In the data rows, 128 means zero.
A hidden rule labels the rows of this table. It goes by one to three of the table's principal directions, not those with the most spread.
[160 147 126  88 146 121 107 146 164  83 121 101 196 143 126  75  92  65
 162 179 101 123 119  75 157 139 135 107 110 131 170 154 119 146 112  71
 136 134  70 113 112 116  66 159 168 130 114 154 130 183 108 145  85 127
 141  90 117] 3
[138 111 134 199  78  85 152 124 176 121 145 139 112 189 165 149  92  63
 104 138 153 113 102 119 162 129  90 129  92 115 186 131 127 138  84  91
 105 163  82  99 142 133 102  58 145 116  77 165 129 118 154 165 120 165
 204 120 102] 3
[ 93  89 124 163 178 125 151 150  99 142 141 117 124  89 107 143 126 135
 157 159 119 142 169 129 112 172 149 144 132 106  99 141 114 128 127 166
 179 155 151 156 110 155 121 175 139 147 168 131 129 137 150 146 110 150
 148 151 137] 4
[146 147  94 110 167 148 166 136 139 114  77 132 169 113 130  96 123 104
 183 103  42 115 113 136 120 116 147 124 123 141  75 111 112 161 156 121
 107  99 130 131 127  57 150 162  94 140 159  69 116 127 130 100 144  83
  93 160 154] 3
[192 135 122 114 133 131 123 131 160 122 141 123 184 135 117  95 114 103
 129 135 134 124 144  86 122 157 131 116 148 138 147 143 142 170 100  85
 152 124 124 109 122 151  84 153 159 141 131 160 119 178  94 142  75 136
 184  76 141] 1
[128  85 133 136 164 121 113 108 126 101 188 100 128 136 102 103 142  96
 161 132 127 172 165 147 141 136  87 135 122 136 122 121 142 123 122 131
 161  90 103 134 128 137  98 150 118 151 122 127 113 172 111 116 116 112
 173 109 112] 2
[131  98 170  58 111 193 118 104 130 199  81 141 126 101 129 104 128 111
  91  89  74 164 115 161  72 182 184 174 255 121  87 103 174  94 127 123
 149 187 174 197 136 148 182 160 135 142 107 113  79 124  69  70 120 173
 163 129 117] 4
[145 177 104  48 134 188  67 135  91 124  58 138 153  85 117 113 156 213
  89 152 147 129 133 102  92 130 195 125 184 122 121 159 144 157 144 143
 121 125 164 145 137 143 129 176 170 128 137 128 136 122  84 130 124 131
  75  88 165] 2
[154 135  90 148  87 154 148 151 131 192  74 163 145 107  93  98 107 143
  70 110 140 109 138 105 100 121 188 129 193 138  87 172 153 179 127 126
 119 170 151 120  93 126 154 157 169 147 122 125 130 161  95 152 112 119
 135 117 133] 3
[198 186  98  54  99 161  84 134 131 175  47 175 186 110 117  98 109 161
  78 121 124 118 102  45  89 122 190 118 206 100 160 139 183 167 125  99
 115 160 139  93  87 147 127 152 192 135 115 119 123 163 100 141 113 134
 108  80 171] 3
[110 184 130 106 136 126  91 160 113  67  95 118 111 152 158 156 144 181
 109 178 184  67 117  95 139 104 144 116  79 138 167 160  86 122 135 134
 107 119 142 136 157 131 124 111 144  94 131 163 160  84 130 152 153 141
  31 106 131] 3
[113 105 160 139 103 124 140 122 145 155 142 124 119 149 120 103 103  62
 125  92  88 154 103 150 135 115 125 144 148 121 110 110 145 105 132 108
 129 151 113 142 120 112 148 105 120 150  99 116 100 132 128 122 137 137
 156 147 102] 3
[162 176 149   7 175 193  32 126 142  28  86 112 163 144 165 136 179 179
 117 195 137 125  98  89 134 155 143 116 115 123 178 145 120 133 148 118
 115  79 120 171 204 154  78 160 166  97  92 140 136  94  84 109 135 156
  70  71 153] 4
[ 97 129 155 111 116 143 112 125 108 124 132 119 132 121 131 141 152 140
 113 118 105 139 100 168 147  94 145 138 108 112 108 127 108  87 158 112
 108 131 131 138 128 136 166  91 131 123 106 118 126  83 125 127 152 110
  87 150 114] 2
[173 165 144  42 127 141  50 137 139 100 133 118 202 138 132  67 102  90
 106 161 134 148 119  58 143 143 158 121 156  98 182 140 160 149 102  64
 151 143 109 110  97 179 101 135 205 145 100 162 104 157  85 159  98 143
 144  50 132] 1
[184  86 125  79 108 135 121  51 166 163 167 137 162 112 111  82 114  50
 165  41  31 246 108 151 127 141  65 130 181 118 128  52 212 131 125 112
 125  90  69  97  94  99 106 140 100 165 102  38  75 191 146  73 114 105
 255 140 139] 2
[ 86  94 171 189 117 122 194 139 169 136 119 126  74 171 174 192 135 115
 120 137 154 105 130 177 133 190 118 160 111 143 146 151  92  94  99 147
 132 180 134 168 159 140 135  88 129  82 101 170 134  80 130 119 114 194
 186 154  88] 1
[137 128 125 199 100  50 161 135 169  79 219 103 112 159 126 158 102  93
 147 175 187  81 145  99 173 142  73  95  29 151 172 136  81 136  94 109
 146 119  96  81 148 160  70 101 115 104 145 198 167 156 173 186  86 133
 163 111  98] 4
[150 120 131 107 115 144  95 138  97 160 150 131 160  88  99 102 137 139
  95 134 131 120 140 114  96 121 187 123 202 120  92 125 156 148 129  90
 164 153 167 146 119 174 147 157 145 143 144 171 101 146  71 141  99 126
 127 110 132] 3
[112 127 146 131  81 126 118 124 113 151 166 133 122 114 122 124 119 112
 100 121 120 105  96 143 128  88 150 121 143 117  96 102 121 108 140  90
 122 150 139 134 144 138 174 107 113 130 133 137 114 103 118 137 139 110
  95 157 110] 4
[111 115 135 218 117  67 138 135  98 156 219 128  98 140  92 158 100 141
 126 135 172 128 143 103 131 105  82 115  80  87 134 104 117  92 118 149
 165 129 141  74 104 189 117  82 119 164 148 131 149 144 204 177 144 110
 122 134 142] 2
[ 96 195  98 184  73 116 121 198  92 130 122 157 166 114 143 122  86 166
  78 214 165  90  91 101 146 100 209  79 119  64 106 147  97 168 113  97
 121 190 141  94 118 165 142  75 178 122 130 181 140  51 139 220 138  91
  78 137 146] 2
[159 151 132  82 181 139 109 157 149  93  78 107 177 133 116 123 132 141
 155 170 124 114 134  70 129 154 148 118 106 141 167 178 111 132 140 118
 143 121 120 142 123 128  57 181 169 120 130 158 151 170 115 137  89 158
 102  85 147] 4
[135 111 102 117  99 143 115  71 107 212  82 169  83 120  92 105 110 133
  98  42 120 186 125 133  98  89  97 159 186 111 125 101 199 115 141 174
  92 120 126 104 102  84 156 133 117 177 113  40 120 168 155  97 171 120
 136 127 149] 4
[167 103 115 105 160 110 118 118 131 117 161 112 175 103 101 113 156 110
 168  96  96 151 148 116 145 102 108 113 113 151 133 131 151 152 150 102
 136  82  97 108  79 114 101 159 120 130 139 118 120 185 116 117 100 104
 152 130 131] 1
[131  90 102 152 138 134 184 124 144 164 108 141 122 110 124 106 111  99
 137 109 105 131 162 149 123 166 128 145 153 149  88 134 137 150 116 153
 131 145 129 127 101 114 160 156 114 136 133  95 127 155 119 100 126 111
 164 145 110] 3
[133 165 147 104  85 110  96 148 141 104 154 123 149 145 153 104  91  97
  99 166 151 107 100  94 153 128 146 104 120 115 155 121 122 129 103  81
 130 155 121 113 129 162 131  92 151 118 113 174 122 106 120 162 125 131
 113 101 108] 3
[105 120 150 149 117 116 129 136 126 120 222 104 161 108 116  89 103  79
 162 157  95 195 127 152 147 159 131 101 143  88 102  97 139 149 105 107
 179 136  99 121 126 157  93 121 129 152 135 150  97 123 132 155  89 116
 218 141 123] 2
[160  90 112 150  69  87 138  91 118 212 205 149 155  78  92 107 108  71
 140  36  64 188 112 130 118  75 108 113 185 103 117  66 205 156 127  86
 134 137  90  69  44 117 144 113 106 160 143  83  81 182 160 134 103 103
 232 182 137] 3
[119 154  77 255  39  66 174 155  78 195 212 163 109  87  92 160  99 186
  85 131 187  66 127 112 118  52 141  73 111  97  87 115 110 178 118 123
 125 152 151  36 109 164 156  69 105 141 182 152 164 112 187 212 127  70
 112 177 153] 2
[ 92 130 120 198 162 110 212 160 129 163 103 131  83 157 115  82  85  96
 166 111 130  81 164 143 114 129 124 138 134 156  74 130 110 144 120 167
 140 131 155 131 135  66 165 137  72 152 163 124 138 141 119 103 154 105
  82 143 113] 2
[183 100 121  58 142 146 106  87 154 141 141 120 176  95  91  82 136 104
 159  96  88 201 144 124 128 154 102 115 170 155 130 117 182 138 136 119
 141  88  92 125 100 110  75 196 125 140 124  99 111 212  99  83  81 112
 197 106 132] 3
[132 117 122 113 105 149 139 129 125 163  92 141 153 104 131 112 126 120
 120 109  69 138 101 161 114 116 163 125 177 134  82 110 139 112 144 106
 112 154 134 146 108 105 162 129 113 124 113 106 105 119 107  96 135  99
 123 160 121] 3
[146  86 134 129 137 151 115  83 142 143 131 132 111 153 112 136 150 117
 126  85 127 181 138 145 111 132  83 160 156 127 149 126 167 114 124 141
 127 106 106 138 133 119 106 139 142 148  96  89 108 165 121 103 125 147
 199 115 134] 2
[128 124 148 115 183 138 140 163 119 147  79 121 147 129 109 105 130 101
 153 113  83  92 129 104 101 114 183 149 159 130 103 144 130 140 157 106
 150 147 159 173 124 100 145 168 127 146 147 150 109 144  90 122 123 160
  78 132 135] 3
[105 161 113 153  68 106 101 128 103 130 145 153  96 132 142 163 110 195
  71 157 197 142 111 126 149 116 107 101  87  99 143 114 118  88 117 166
 106 134 142  83 117 177 136  61 138 120 111 119 158  78 191 163 174  94
  90 121 136] 2
[125 117  89 219 112  79 155 139 106 128 175 131 110 123 104 138 128 132
 131 118 159  87 143 128 142  59 107 100  84 145 103 132 113 173 136 122
 114 100 124  95 131 100 128 112  90 138 161 145 146 136 151 166 134  91
 112 154 131] 3
[ 90 127 136 141 137 157 171 139 120 152 102 115 105 110 129 121 119 134
 147 128 100 144 148 166  90 178 155 152 177 129  93 134 117 130 112 170
 153 162 149 158 134 118 141 150 122 138 147 113 123 121 127 109 113 154
 166 149 128] 2
[117 164 101 141 107 143 152 167  82 182 110 145 141  79  98  78  90 147
 102 125 119  76 138 118  86 108 210 119 188 123  35 122 115 161 133 125
 144 164 203 125 113 131 207 150 116 164 189 126 122 117 107 147 141  83
  52 141 144] 2
[115 182 131 111 117 140 139 126 141 111  40 141  87 170 174 175 133 180
 130 114 127 110  85 143 107 125 111 133 105 145 156 115 100  77 135 170
  81 120 147 138 157  79 130  89 103  95 117  91 146  75 173  94 175 139
  71 139 150] 2
[133 115 174  69  45 164  70  65 174 122 179 133 143 155 151 103 120  66
  88 120 104 233  66 178 163 150 100 131 169  91 159  86 176  90 104  78
 108 140  57 131 156 152 110  78 163 122  35 113  79 105 103 114 116 131
 242 114  93] 3
[ 98 145 112 174 170 101 151 160 128  55 120  96 107 160 138 147 131 148
 167 180 172  83 154 130 155 124  99 115  34 166 136 167  56 118 126 156
 123  95 128 133 152  96  92 129 112 111 153 154 170 118 153 146 137 113
  72 119 122] 2
[115 171 105 143  68 123 129 161 102 168  83 148 149  99 120 157 121 189
  84 135 161  82 101 111 122  72 185 107 125 127 136 176  98 118 139 103
  92 179 141 104  80 116 143 111 173 102 145 149 154 109 139 176 113 116
  74 150 138] 2
[176 176 137  13 144 142  12 118 124  48 129 101 215 122 145 118 152 138
 138 160 124 163  89  66 155  94 127  97 103 106 223 142 141 138 136  58
 111  87  77 115 120 129  44 140 193 118 116 146 118 136 117 154  94 149
 128  76 166] 3
[158 113 177   6 136 168  71 135 140 136 144  95 244  73  97  53 114  63
 139 142  27 205 105 118 135 173 200 123 196 109  95 120 157  98 146  51
 182 165 122 170  75 176 110 187 179 152 109 144  75 170  71 119  66 128
 166 105 114] 3
[111 158 136 131 159 134 120 142 120  93 142 128 119 137 146 143 121 156
 131 187 167 115 139 106 127 179 135 128 101  88 141 124 102 136 108 154
 157 127 156 130 175 180 116 124 144 131 148 153 143  86 143 156 134 148
 110 101 152] 3
[168 122 171  44 194 173 104 121 157 123 100 106 177 142 107  76 135  84
 161  94  72 165 132 102 115 159 134 154 165 134 135 139 157 128 145 108
 155 103 126 163 127 117 100 183 152 161 114 110 100 177  78  88 104 161
 143  86 142] 1
[117 137 170  91  80 140 107 133 126 153 161 121 163 101 135 111 110 102
 107 126  94 169  96 142 124 151 174 125 180  95 118 105 144 111 115  85
 155 181 136 141 108 171 142 107 156 131 120 153  89 100 116 145  97 148
 179 136 119] 2
Which label does each new row get?
[102 131 139 160 149  86 130 147  81 132 201  98 138  86  79 118 110 130
 174 149 105 128 131 120 129  97 133  95  93 103  84  95 101 111 155 127
 172 111 151 117 134 142 107 139  81 165 191 151 141 138 173 159 119 102
  79 150 149] -> 4
[130 124 108 190  60  87 117 107 140 113 200 129  76 155 111 132  98 125
  75 166 232  93 144 108 166 104  73 104  73 143 158 145 111 135  97 130
 109 118  98  77 168 160 104  97 129 129 112 165 176 155 148 176 127 111
 130  92  92] -> 4
[102 196 147  67 141 182 108 177  99 117  12 134 131 122 170 164 148 224
  83 170 144  80 109 118  93 160 219 149 145 117 129 169  83  95 140 153
 120 178 206 172 138 162 170 119 173  96 126 149 149  47 111 129 153 165
  22 109 150] -> 1
[163  98 139 112 114 113 127  86 155 127 176 122 139 123 145 153 160 120
 149  95 110 181 129 150 140 147  72 119 133 139 177 102 167 128 113 117
 127 103  76 100 105 140  88 108 114  98 100 120 117 153 134  94  94 138
 234 136 121] -> 2
[143 120  99 151 229 137 174 159 130 119  97 123 154 119 104 102 134 120
 204 134  82 106 162 102 110 140 135 124 123 136  93 145 121 190 151 153
 151  89 128 140 135  79 101 200 104 152 171 104 135 166 118 109 121 118
 107 142 164] -> 3
[113 105 144 110 175 140  87 118  82 110 170  99 133  89 109 130 160 146
 161 141 101 167 137 136 116 116 124 124 138 103 119 110 138 129 150 137
 156  97 126 155 152 137  97 161 111 152 151 124 119 130 131 120 121 142
 132 141 153] -> 4
[116 176 120 135 121  91  81 174  82  89 189 105 158 113  94  77  93 124
 114 206 173  59 131  71 158  65 170  81  83 111 106 138  87 148 137  77
 149 125 145 100 141 164 133 126 133 152 168 201 151 130 113 202 130  77
   8  93 120] -> 4
[156 169 120  26 146 172  75 125 135  61  82 117 171 106 161 152 175 176
 133 160 109 123 106 114 121 146 158 118 125 142 159 140 113 132 144 113
 110 106 124 153 144 131 107 162 156  82 128 123 129 105 107 114 114 138
 103 114 148] -> 3
[130 165 123  46 133 207 110 150 126 135  34 135 181 107 145  61 118 134
 107 142  87 148 120 143 104 166 213 141 215 128  84 150 138 149 124 117
 124 163 154 169 118 112 163 164 170 133 113 113  99 104  54 100 126 116
 114 105 133] -> 1
[179 129 130  91 128 174 131 114 142 173  85 147 154 110 120 120 139 144
 118  76  79 160 118 122  77 154 148 140 207 126 114 117 174 153 133 132
 132 129 149 139 123 127 124 155 135 148 119  89 104 148 111  94 111 152
 179 123 168] -> 2
[122 141 158 126 119 103 110  98 181  60 153 125  89 232 173 124 102  63
 117 141 183 119 107 121 196 129  46 145  36 123 200 118 109  91 101 115
  94  96  84 102 177 129 125  53 134 119  69 134 138 100 142 135 174 131
 113  78  89] -> 2
[ 84 182 128 139  90 127 130 171  79 130  97 128  95 109 141 156 138 205
  84 150 176  38 115 141 110  80 192 114 121 153  91 147  70 110 146 131
 107 156 198 146 150 126 191 100 107  97 166 175 156  59 118 149 155 115
   0 147 120] -> 2
[ 95 121  76 213 155 103 210 150  95 155 117 136  85  95 116 138 109 155
 166 123 127  77 169 145 101 123 126 123 110 150  60 120  89 154 131 191
 131 123 169 117 127  85 167 153  62 142 206  94 158 125 173 121 154  91
  82 182 145] -> 4
[149 166 117 112 134 120  89 130 108  95 134 117 147 114 100 145 145 168
 136 153 134  93 104  86 125  74 136  98  86 122 144 133 105 133 163 107
 117  92 128 115 166 123  85 144 122 130 154 149 157 140 145 159 119 122
  57 115 162] -> 4
[159  75 145 117 143  81  85  98 131 113 248  96 155 105  83 118 126  77
 158 143 129 168 151  93 157 130  77 108  99 119 159 104 153 115 126  93
 178 100  86 107 110 181  64 160 127 149 139 155 122 207 143 149  80 131
 185 108 115] -> 4
[ 98 173 116 176 127 156 185 186 143  97  42 145 102 159 186 170 131 188
  86 188 178  17 120 142 133 153 178 129  81 153  99 187  39 145 123 151
  88 159 179 154 191 125 175  98 135  80 124 161 178  31 111 140 161 130
  34 136 120] -> 1
[132 119 115 139 161 104 125 116 127 120 147 123 114 146 105  90 104 100
 166 122 131 157 152 113 133 126  80 121 116 131 129 105 149 129 124 156
 144  87 114 113 125 102  99 147  98 162 140 106 126 172 148 115 145 105
 127 108 135] -> 3
[122 146 160 184 111  74 114 132 174  58 177 121  94 228 167 183 113 112
 114 176 212 105 101  92 191 124  47 114   5 109 229 142  91  95 100 120
 110 110  81  90 170 163  65  39 154 103  75 173 164  97 186 182 146 159
 132  92 113] -> 2
[119 169 182  85 103 162 115 170 144 146  82 132 155 135 157 108  85 112
  80 176 122  97  86  94 118 178 210 134 172  90 135 146 113 120 111  91
 144 212 162 163 158 175 142 116 181 126 106 186 123  78  96 151 110 191
 104 102 123] -> 4
[152  89 108 138 160 116  90  81 123  89 155 127  87 146 124 169 178 153
 136 123 162 151 151 121 133 109  52 133  95 136 175 119 158 136 136 162
 115  58  94 122 162 127  81 137 108 125 108 108 141 158 146 112 146 139
 152 112 140] -> 4
[124 106 125 139 141 105 135 123 114 124 154 118 120 109 128 163 156 157
 147 124 140 135 150 146 130 132 106 120 107 148 132 123 122 107 132 145
 139 112 135 127 106 138 118 130 105 107 147 135 135 132 144 116 120 121
 136 144 125] -> 1
[116 151 120 140  73 119 123 149 140 127 102 144 132 152 134 123 120 121
  76 142 175  64  99 123 168  65 159 115  99 149 136 175 102 127 139  76
  76 155 111 120 126 102 159  96 157  94 100 171 146 106  90 161 136 104
  61 127  87] -> 3
[126  68 131 203 106  78 207 122 141 209 215 130 137  97 105 107  84  53
 168  98  92 158 161 151 121 167 111 125 173 115 103  90 158 143  85 112
 184 177 108  92  65 147 133 126 102 146 156 137 101 181 142 126  73 122
 255 171 105] -> 2
[119 141 117 190  87 114 152 177 112 150 154 116 143 109  94 111  98 138
  88 163 183  62 154 110 123 112 182 111 131 147  90 184  84 157 110  97
 150 176 163 118 117 158 138 135 159 140 163 197 151 144 102 193  85 119
 111 114 112] -> 2
